In the rows, 128 means zero.
name the system of each run
seq 1, Dekeb (10 x 20)
[[145 138 159 154 116  83 152 153 174 165 138 107 160 147 154  96 108 160
  183 167]
 [156 110 133  73 124 116 160 115 125 102 112 139 164  54 102 117 120 131
   99 188]
 [ 91  85 123 160 124 149 188 122 122 129 119 190 115 138 128 126 145 119
   89  75]
 [ 97 140 144 140 159 150  98 123  89 119  73  69 119 170  91 143 107 124
  121  75]
 [138 162  63 117 114 125  60 123 132  95 154 129  70 147 141 157 137 132
  148 142]
 [148 130 182 155  96  84 121 139 158 178 166 115 125 130 175  95 140 101
  166 156]
 [169 106 123  88 163 120 152 147 160 124 130 118 206  81 110 102 136 149
  112 168]
 [ 98 124 109 123 136 163 209 107 119 125 104 191 122  95 134 132 114 119
  136 105]
 [ 88 122 173 143 112 164 101 115  69 141 116 116 131 156  86 165 131 130
   87  71]
 [124 166  69 152 131 107  88 135 135  88 119 112 103 201 127 154 122 168
  134 135]]
seq 2, nolo (10 x 20)
[[ 93 160 141 158 135 145 110 174 133 165 111  81 141 179 130 120 108 143
  183  86]
 [158 188 101  87 110 122  82 100 108 106 149 132 125 114 122 169 124 159
  149 188]
 [115  97 167 165  72  98 182 106 141 155 151 183 112 128 149 127 120 152
  135 143]
 [142 107 173 123 157 106 151 125 110 119  96  90 193 138  80 105 130 142
   73 138]
 [126 115  62 108 161 148 144 100 123  68  96 158  91  99 122 139 127 108
   99 115]
 [ 97 107 164 164 113 141  94 146 133 154 135  97  80 132 149 114 127  67
  135  68]
 [159 162  82 113 139 122  66 172 140 128 149 100 158 168 135 119 157 150
  139 142]
 [144 151 119 117 125 115 163 101 152 146 134 154 102  93 167 124 102 140
  216 165]
 [120 113 203 120  90 139 140 135 113 167 171 144 187  96 102 132 134 134
   96 140]
 [106 144  91 140 161 140 180 125 107  93  87 157 163 177  98 141 122 170
   91 116]]
seq 3, fudan (10 x 20)
[[140  89 146 153 129 104 162 116 101 142 133 159 135 195 125  91 193 121
   86 108]
 [146 103 121 131 176 132 105 118 153 124  48  79 133  89 140 153  94 151
  135  98]
 [ 86 170  95 120  97 142 133 166 141  89 174 145  87 106 124 108 104  71
  140 147]
 [158 111 153 132 142 137 120 115 102 189 162 143 144 173 145 111 201 115
  132  93]
 [147 135 116 121 146 127 106 125 167 131  96 108 166  84 140 173  81 197
  158 144]
 [ 90 159 144 112  81 120 180 127 106 102 170 161 109 124  94 102 107  95
  133 176]
 [148  82 157 141 140 125 118  98  84 152 113 139 148 172 115 139 189 145
   65  87]
 [112 128 102 154 153 118 123 138 176  96  68  89 112 117 132 149  59 165
  156 122]
 [108 147 127 102  93 125 124 143 102 107 170 127  72 127 115  77 143  44
  136 153]
 [172  95 119 145 145 126  97 127 134 176 133 151 160 147 172 135 197 149
  100  93]]
seq 4, nep (10 x 20)
[[165 142 179  95 149 104 140  55  94 125 107 111 138  86 114 144 113 122
  133 177]
 [105  79 101 149  80 131 137 142 146 105 150 183 123 131 120 145 142 163
   69 120]
 [ 93 151 168 157 153 113 158 129 108 115  72  72 111 167 109  90  91  88
  144 108]
 [169 102  75  87 160 148  64  98 119 107 136 127 106 112 122 162 172 133
  101 115]
 [102 146 121 175  98 118 139 179 173 159 137 139 108 140 191  92 118 102
  173 109]
 [168 139 170  83 172 134 118 115 118 141 157  88 188  97  95 123 135 118
  131 158]
 [119 121  80 120  93 147 163 125 129 141 124 209 132 118 150 147 139 186
  133 125]
 [ 85 149 217 165 109 116 140 106 114 123 139  98 110 127 103 140  75  89
  124 131]
 [145 103  78  99 126 127  93 132  99  96 114 122 138 171  83 133 168 179
   81 129]
 [126 135 120 171 130  90 147 104 152 124  84 131  63 135 189 115 106  95
  171 124]]
seq 5, fudan (10 x 20)
[[171 106 193 156 122  76 101  81 120 153 132 109 103 135 159 129 156  94
  113 141]
 [148  99  84 113 130 108 126 182 185 104 111 114 176 100 124 100 121 166
  106 158]
 [114 156 125 120 154 142 200 106 103 128  98 168 117 102 152 102 124  67
  141 121]
 [122  97 140 121 150 186  85 122 122 142 178 130 140 111  99 177 151 124
   92  72]
 [ 86 182 106 160 110 131 129 165 138 142 112 119 127 182 137 134  90 177
  191 118]
 [165 135 165  94 113  91 104  70  95 120 164 109  93 120 109 129 145 103
  141 183]
 [138  72 121 151  81  94 135 156 157 136 113 161 158 127 144 119 150 184
   78 138]
 [123 152 156 143 189 112 186 113 128 103  70 101 150 119 124 101  91  87
  123 132]
 [115  94  78  83 128 184 100 126 109 105 150 145  88  99  96 139 157 108
  106  93]
 [ 96 159 143 196 119 138 115 147 143 172 132 134 118 172 184 143 119 123
  163  74]]
seq 6, Dekeb (10 x 20)
[[126 128  93 121  98 128 114 165 123 157  40 122 111 107 186  97 135 131
  161 104]
 [135 155 164 133 170 135 113  97 129  99 190 124 139 106 113 161 126  63
   80 140]
 [125  99  93 112 114 150 147 165 145 175 142 141 133 160 122  97 149 186
  199 101]
 [138 195 160 133 131 117 119  95  95 121  80 125 159  87 153 167  98 112
  103 156]
 [109  79 120 131 104 132 145 129 154 111 215 159 113 152  77 128 138 154
  118 133]
 [125 141 138 144 113  95 140 143 100 148  20 103 136 150 158  91 123 141
  140 118]
 [143 115 121 116 161 129  99  85 143  67 171 119 102  92  99 170 118  97
   79 148]
 [102 108 109 143  92 140 138 185 142 174 129 134 103 162 157  71 153 123
  179  85]
 [168 175 160 111 182 124 100  90 104 121 106  92 171  99 131 155 125 101
  104 147]
 [112 100  85 120 109 153 147 141 175 134 201 179 110 119 121 139 128 165
  165 123]]
seq 7, nolo (10 x 20)
[[100 182 172 149  99 153 124 127  87 174  96 147 145 101 172 149 114 102
  133  98]
 [107 146 132 147 134 131 123 125 139  99 201 130 150 178  72 165 112 167
  109 140]
 [127 108 119 121  88  93 144 103  96 123  41 127  87 139 131 119 119 170
  150 139]
 [155 116 178 153 145  87 118  96 138 106 160 127 135 105 139 137 140  73
   53 157]
 [123  63  74 111 134 137 155 175 161 125 119 127 125 145 108  72 148 151
  138 101]
 [141 176 140 108 169 148 104 111 100 140  86  99 125  90 162 126 127  62
  147 113]
 [110 130 101 130 107 167  97 154 164 138 224 161 124 124 125 162 134 143
  139 112]
 [112 165 150 142  94 109 148 145  99 166  74 110 139 172 136 103 109 167
  183 130]
 [165 139 150 111 144 108 121  61 117  97 171 147 148  98 107 182 123 140
   90 183]
 [ 90  65 125 155  84 116 186 146 141 127  99 164 113 132 123 100 121 152
  108 108]]
seq 8, nep (10 x 20)
[[139 145  82 122 141 110 155 111 106  97  27 149 123 106 163 125 123 131
  107 134]
 [111  92 153 148 145 143 131 114 155 112 201 131  83 108 114 135 123  66
  109 105]
 [115 131 113 117 127 156 103 188 106 163  85  97 169 163 125  98 155 144
  136  82]
 [161 188 106 120 171 128 120  78 137 113 143 148 112 109 163 173 110 118
  172 154]
 [115  80 157 118  51 127 114 165 150 165 194 134 127 105 111 109 139 143
  140 142]
 [134 178 152 146 145  98 169 122  93 124  65 129 194 158 128 116 119 147
   98 153]
 [132  76 110 116 146 135 142  69 145  89 146 142  75 100  92 165 109 149
  133 130]
 [ 83 126 141 152  70 128  99 182 105 131  89 109 108 143 143  94 136  85
   93  89]
 [169 155 111 131 216 117 119  99 137 106 142 102 144 172 126 135 145 115
  129 128]
 [137  82  93  97  94 143 111 150 167 163 128 140  95  69 160 118 129 152
  191 116]]
seq 9, sonir (10 x 20)
[[144  91 105 112  74  72 116 148 150 104  96 100  82 117 131  80 122 144
  147 179]
 [146  91 153 119 133 113 152 135 133 119 116 139 146  72 145  88 153  62
   66 140]
 [117  81 102 136 186 180 144 142 160 131 127 132 149 114 113 144 126 139
  111  58]
 [ 94 198 106 122 141 183 100 138 100 141 104 122 115 123 146 158 103 109
  172  85]
 [140 172 148 136 110 124 106 111 114 147 217 144 122 177 123 147 154 126
  155 150]
 [158 112 137 134 104  66 149 130 153 148 109 112 143 156 133 101 122 194
  173 180]
 [137 112 147  96 103 100 143 118 121  83  99 121 141  63 104 117 103 116
   78 187]
 [ 94  63 131 146 120 149 166 127 120 122 119 167 115 124 110 127 146 116
   70  74]
 [114 146 118 157 185 154  97 127 112 125  65  92 125 159 147 152 122 105
  118  59]
 [130 171  81 115 127 148  63 143 138 114 187 118  80 147 136 140 139 103
  168 130]]
seq 10, Pupiv (10 x 20)
[[130 116 117 143 109 134 131 140 159 172  93 151 104  75 205 121 121 113
  174 103]
 [115 153 177 123 140 142 132 156 142 123 203 109 175 109  92 114 117  78
  105 146]
 [127 117  93 104 135 160 173 119 115 158 127 167 139 159 106 127 140 198
  182 106]
 [118 161 190 152  91 119  98  86  95 139 105 125 123  97 143 186  97 126
  106 137]
 [114 109  99 125  97 104 117 151 134  71 164 118 112 181  71 108 138 148
   90 158]
 [158 127 119 136 151  93 148  97 105 140  37 125 112 147 175 102 150 121
  145 118]
 [144  99 131 126 143 133  81 140 176 106 148 106 131  55 138 148 115  94
   85 131]
 [ 86 142  94 130 130 159 178 181 135 136 147 148 121 161 122  71 138 100
  165  96]
 [163 150 172 110 168 149 106  81 104 177 133 115 163 109 136 167 139 133
  156 115]
 [ 93 122 108 140  61 133 116 156 163 121 179 158 117 116 116 158  97 182
  133 146]]
seq 11, Pupiv (10 x 20)
[[113 180 118  94 148 158 103 160 110 115 115  75 170 137  76 138  98 155
  150 139]
 [145 136 104 121  97 123 131  71 109 125 160 196  76 127 151 162 150 141
  145 148]
 [122  90 200 171  85  80 114 148 129 147 112  87 140 152 124 105 128 129
   92 129]
 [145 148  56  98 176 119 147 142 140  68  87 123 155 126 113 113 112 151
  116 161]
 [133  85 150 130 129 140 147  74 119 149 128 156  68  85 157 131 145  75
  136  94]
 [100 130 141 150 122 153  85 200 141 140 148  95 176 148 115 124 133 121
   92  90]
 [136 187  84 116 169 136 155 106 138 119 138 140 115 154 134 139 104 150
  204 145]
 [148  93 186 107  64 117  98 101 111 174 154 132 110  77 139 135 147 123
  135 143]
 [106 144 120 160 115 107 158 175 142  99 128 143 192 171 110 115 118 159
   69 148]
 [141 115 127 108 177 122 166  59 104 108  71 114  89 120 108 131 106 128
  164 130]]
seq 12, sonir (10 x 20)
[[ 97  68 135 115  69 128 119 173 150 111 152 115 109  94  93  93 124 111
   96 136]
 [136 124 112 137 175 139 173 128 108 133  70 154 155 136 158 100 162  98
   94  88]
 [130 130 116 130 178 168  79 100 153 120 154 103 109 102 119 193 103 128
  145  89]
 [ 86 178 114 131  64 143 116 185 118 161 149 139 115 158 150 103 130 124
  182 121]
 [183 146 161 115 168  87 150  77 115 131 162 129 166 150 119 119 155 128
  133 184]
 [128  71 118 122  83 111 130 132 166 125 110 129 122  86 112 146  95 203
  137 151]
 [ 86 153 158 139 106 127 167 139  85 105  80 136 137 115 120 102 115  68
   75 125]
 [147  78 111 138 179 147 110  90 117 118 147 132 108 168  99 158 170 135
   89  76]
 [112 161  98 159 118 125  85 156 153 137  80 100  90 130 187 134 100 123
  177 102]
 [144 161 144  94 131 128 114 146 123 123 213 117 135 124 109  90 153  63
  134 172]]

runs to name
seq 13 (2 x 20)
[[158 119 120  99 162 131 143  82 116 122 147 142 166 145  80 164 135 203
  127 149]
 [ 93 137 141 153  58 107 130 114 116 120  79 141  87 110 143 154  78 156
  138 138]]
 : sonir
seq 14 (2 x 20)
[[143 173  88 116 185 160 106 105 123 126  78 127 154 116 148 184 111 161
  145 108]
 [ 86 166 150 133  74 141 111 126 126 128 200 138  81 130 113 152  97 112
  169 143]]
 : sonir
seq 15 (2 x 20)
[[188 108 126 127 113  71 107  86 131 127  97 143 103 100 186 129 158 120
  111 166]
 [111  82 154 155 146 127 153 169 193 125 165 114 147  96 123 102 107  95
  108 111]]
 : Dekeb
seq 16 (2 x 20)
[[ 89 154 138 129  71 142 115 152 145 151 150 117 120 120 117 149  76 179
  194 137]
 [135 168 161 116  96  98 162 112  70 126 131 151 158 160 108 101 151 120
   97 182]]
 : sonir
seq 17 (2 x 20)
[[134 120 127 113 118 139 135 132 117 149 223 150 135 186  88 113 174 141
  143 134]
 [166 127 129 138 132  82 145 101 143 148  56 124 139 120 172 131 110 181
  168 153]]
 : sonir
seq 18 (2 x 20)
[[ 94 136 149 145  71 132 151 198 150 159 152 152 149  98 158  86 123  92
  129 130]
 [138 154 138 103 183 151 151 112  97 140 153 118 174 175  79 123 147 141
  149 118]]
 : nolo
seq 19 (2 x 20)
[[118  94 111 154  90 120 123  98 122 152  85 160  59 130 177 146 137 141
  150  92]
 [123 159 173 160 141 104  89 157 138 115 144  70 156 144 128 117 121  73
   89 134]]
 : sonir
seq 20 (2 x 20)
[[157  64 142 109 141 112  98  89  94 128  78  82  92 141  97 126 155 139
  110 105]
 [119 153  67 158 122 125  89 168 156  94  93 143 117 117 185 140 121 108
   88 113]]
 : Pupiv
seq 21 (2 x 20)
[[131 135 196 156  71 111  97 119  99 190 124 130 139 138 160 148 144 141
  125 121]
 [144 140 107 138 151  89 160 130 161  86 143 137 177 156 102 132 108 182
  105 180]]
 : nolo
seq 22 (2 x 20)
[[129  57 127 132 109 139 157 132 162 143 137 183 135  66 150 130 142 135
   95 111]
 [ 84 150 157 154 178 166 153 146 119 131  83 103 169 134 113 131  88 109
  116  74]]
 : sonir
seq 23 (2 x 20)
[[119 147 180 142  99  97 123 109 107 108  92  95 157 125  94 158  79 167
   99 165]
 [128 102  83 116 110  95 146 110 114  60 114 150  86 158  93 115 140 143
   85 159]]
 : nep
seq 24 (2 x 20)
[[109 124 150 137 135 139 127  80  94 101 193 138  90 181  70 153 142 109
  102 113]
 [137 116 106 148  97 106  78 142 114 153  62 102 109 175 154 130 144 178
  149 102]]
 : Pupiv
seq 25 (2 x 20)
[[165 155  64 106 163 100 155 132 135  97  81 143 133 117 166  92 138 114
  136 161]
 [131  80 175 112 129 151 121 100 151 149 184 124 108  52 116 151 118 101
  138 118]]
 : sonir
seq 26 (2 x 20)
[[140 160 123 103 121 125 130  76  77 117  97 150  77  95 158 135 136  75
  135 142]
 [122  85 157 173 116 126 105 145 167 144 202 133 136 155 118 144 151 136
   89 100]]
 : nep
seq 27 (2 x 20)
[[151 131 162  95 141 135 181  89  99 155 101 161 170  66 142 124 129 118
  127 146]
 [ 88  89 152 147 116 162 136 125 129 114 156 149 139 116  79 171 110 153
   70  95]]
 : Pupiv
seq 28 (2 x 20)
[[184  90 153  82 130  93 116  82 106 145 132  97 136 140  91 117 162 167
  148 167]
 [139 115 111 142 130 117 168 124 157 113  91 184 156  68 178 135 121 126
   80 142]]
 : nolo
seq 29 (2 x 20)
[[172  60 122 119  86  94 123 109 154 164 118 149 116 103 156 125 154 188
  148 151]
 [104 150 164 157 123 103 168 149 146  96 102 126 168  87 137 111  84  92
   77 158]]
 : nep
seq 30 (2 x 20)
[[114  87 139  81  79 121 124 145 128 126 133  85  99 103  71  91 105 150
  172 156]
 [142 133 129 133 108 115 152 124  94 133  92 187 162 112 165 122 166 111
   56 134]]
 : sonir
seq 31 (2 x 20)
[[191 112 129 131 152  76  98 108 158 108 148 124 165 125 141 138 156 143
   76 176]
 [116  93 115 116 128 126 209 155 160 131  86 146 142  88 131  77 102 140
  155 134]]
 : fudan
seq 32 (2 x 20)
[[ 84 151 129 147 145 134 182  94 102  97  78 138  71 134 130 126  93  80
  141 102]
 [148 100 137 103 135 153  44 131 106 143 154  91 121 131 112 140 179 108
   97  92]]
 : Pupiv
seq 33 (2 x 20)
[[158 101 126 139 139 113  84  99 142 146  63  92 114 117 154 171 110 186
  157 109]
 [120 159  95 117  96 109 116 174 157  78 159 137 120  89 140 102 111  81
  106 180]]
 : nep
seq 34 (2 x 20)
[[144  85 116 103 137 124 165 166 138 127  90 135 185  92 127  75 152 126
   82 133]
 [105 133 127 143 195 177 176  96 132 115 107 150 135  98 125 161  97 106
  119  80]]
 : Pupiv
seq 35 (2 x 20)
[[163  70 112 135 114 104 146 130 153 159  87 164 131  89 192 103 164 137
  121 123]
 [100 149 164 151 173 150 168 145 158 114 144 122 172  86 119 128  83  83
  107 120]]
 : nep
seq 36 (2 x 20)
[[106 145 122 149 117 148 112 126 110  96 165 168 157 154 100 181 141 144
   41 120]
 [108 106 144 158 146 116 166 111 134 142  88  93  97 188 108 110 101 162
  189  98]]
 : fudan
seq 37 (2 x 20)
[[145 144 118  77 156 124 141 105  95 109  88  90 153 136  71 122 111 173
  155 158]
 [130 105 112 134  85 125 114  86 110 117 114 188  83  94 162 170 145 125
   81 125]]
 : Pupiv
seq 38 (2 x 20)
[[139 120  85 105  90 153 109 101 112 128 172 203 107 112 142 173 165 150
  111 130]
 [ 97 128 192 199 119  97 167 141 149 157  94 104 146 164 145 114  87 140
  141 108]]
 : nolo
